Where one turn sends some rows of the set: a few examples, then the rows asked:
tiz: [-11.7  -2.5   0.6   3.0  -0.9 -15.9  -0.5  -8.0   4.1  27.0  -9.1   2.5
 -49.5   6.4   3.3]
tuma: [-35.1   7.4   5.4 -15.8 -14.0  -8.5  24.3  -7.9   4.0   3.7  -4.6   2.6
 -24.9   1.5   7.3]
Bemet: [-28.4   6.0  -1.9  -2.0 -19.5  -1.8 -11.0  -1.7 -24.2  23.0  -2.1   0.0
 -15.8  13.3  -4.8]
Vad: [-14.8   4.8  -5.5   6.2  21.5   4.2   7.9  -5.1   9.2   8.3  -5.5  -4.6
 -33.1 -15.4   4.4]
solol: [  2.2   0.3  -0.7 -12.7 -21.3  -1.5 -32.7  10.4  -5.1   1.0 -11.3  -3.0
   5.6  -4.5  13.9]
vonev: [ -9.6  -3.9  22.1  11.6 -17.8 -11.4 -25.9 -10.8  -2.7  17.1 -21.9   4.7
   2.2  -5.1  -2.5]
zani: [ -7.3  19.7  12.9  -2.0  -9.3  -4.3 -12.7 -17.6 -11.3  24.9 -17.1 -16.0
  -2.1   2.4 -10.7]
teme: [-13.1 -24.6   7.3   3.6   8.3   1.0  -7.5  -9.0  -0.8  14.0  -0.5 -10.6
 -39.1  -5.4   0.7]
raba: [-22.6  19.0   5.2 -19.3 -21.4   2.0  11.5   9.0   3.5  -1.5 -13.1  14.3
   1.5  -3.4  14.6]
sur: [  1.5  -2.9   2.5   6.5 -27.3  -1.5 -30.4  -2.2  10.1  -1.4 -14.4  -0.2
   2.7  14.9   5.6]
zesu: [ -5.5   0.8   5.8  -6.5   7.2  -4.4  37.3   0.6  10.5   6.4  -9.6  -3.9
 -24.8  -0.3   3.5]
Momin: [ -7.6   9.3  -9.3 -16.9 -29.0   8.9  12.9  -4.9   5.0   6.2  13.2   2.5
   8.1   1.4  19.9]
tavol: [  2.8  16.9   5.2  -6.9 -27.0 -10.6   6.5  14.2  -1.0   3.6   1.1  -8.2
   8.9  12.1   9.6]
Lat: [ -8.5   0.5 -12.8  -6.0 -10.0 -15.2  18.6  -3.3  24.8   4.3  20.0   6.2
  -7.4   0.9  20.0]
miled: [  1.5  16.2 -11.8   3.9   3.1  -8.5  19.4  -3.8  10.4   9.3  14.2  16.0
  -6.6  10.9  15.6]
Fub: [  0.4 -13.2 -10.9  14.0  -9.9  -9.5  -1.3   2.5  12.1   4.8  19.1  26.0
  -3.7   6.0   7.1]
ligog: [ 11.1  11.4   4.7   0.0   2.7 -16.5  -6.5 -20.6   7.8  23.8   6.9   3.6
 -20.2 -25.6  16.0]
dar: [ -6.2  -2.9 -13.7 -15.3  -2.2  13.6   3.8   4.2  18.5  -2.0 -23.5  18.3
   5.9  -4.1   7.0]
Rodu: [ -6.7 -23.3 -16.3  -8.5  -3.2  -0.9  -4.6 -29.6   9.4  15.7   1.6  -4.3
 -27.2   3.7   3.7]
Guti: [  6.3   4.4   1.4   8.4   8.3   7.4  18.4  -1.7  -2.7  20.1  -8.4  -1.2
 -14.3 -31.5  12.6]
tam: [ 19.1   6.1 -12.5 -15.5   0.7  -9.7  10.5  -7.2  11.4  -3.2  10.6   6.9
  -4.6   8.3  17.5]
dudu: [-14.8  -3.6  -3.4  -4.9  -9.3  -5.9 -40.4   5.7  13.7   3.1  -2.0   1.2
 -20.1   5.4  15.8]
vup: [  4.6  -4.7  21.9   0.2 -13.8  -9.0 -11.4   0.8  -0.7  18.2 -30.0 -18.7
 -21.3 -12.1   1.8]
tegup: [ -1.0 -13.9   9.7   7.5  -3.3  13.3  -6.3  14.3   2.6  11.5 -24.3  -7.3
 -13.6 -23.9  14.9]
kap: [ -0.6 -18.3  -3.1  -9.9 -26.2  -5.3 -22.9  18.7   1.3  12.1 -17.4   1.6
  -0.5   1.6  -5.6]
Guta: [-19.1 -17.3   2.6  -5.7  -5.0  -4.3  -0.1 -15.9   5.0  28.4 -15.7   0.2
 -36.2  -9.6  -9.9]
tok: [ 11.9  22.2   8.1   5.6 -12.6 -10.8  -5.2 -14.1   5.2  12.4   5.1 -12.1
  14.7   5.9  -2.9]

zesu turns into vup
Fub turns into Rodu
Now these:
sur turns into Lat
tuma turns into tegup
Momin turns into Vad
raba turns into Guti
tiz turns into kap
solol turns into miled
Bemet turns into dar

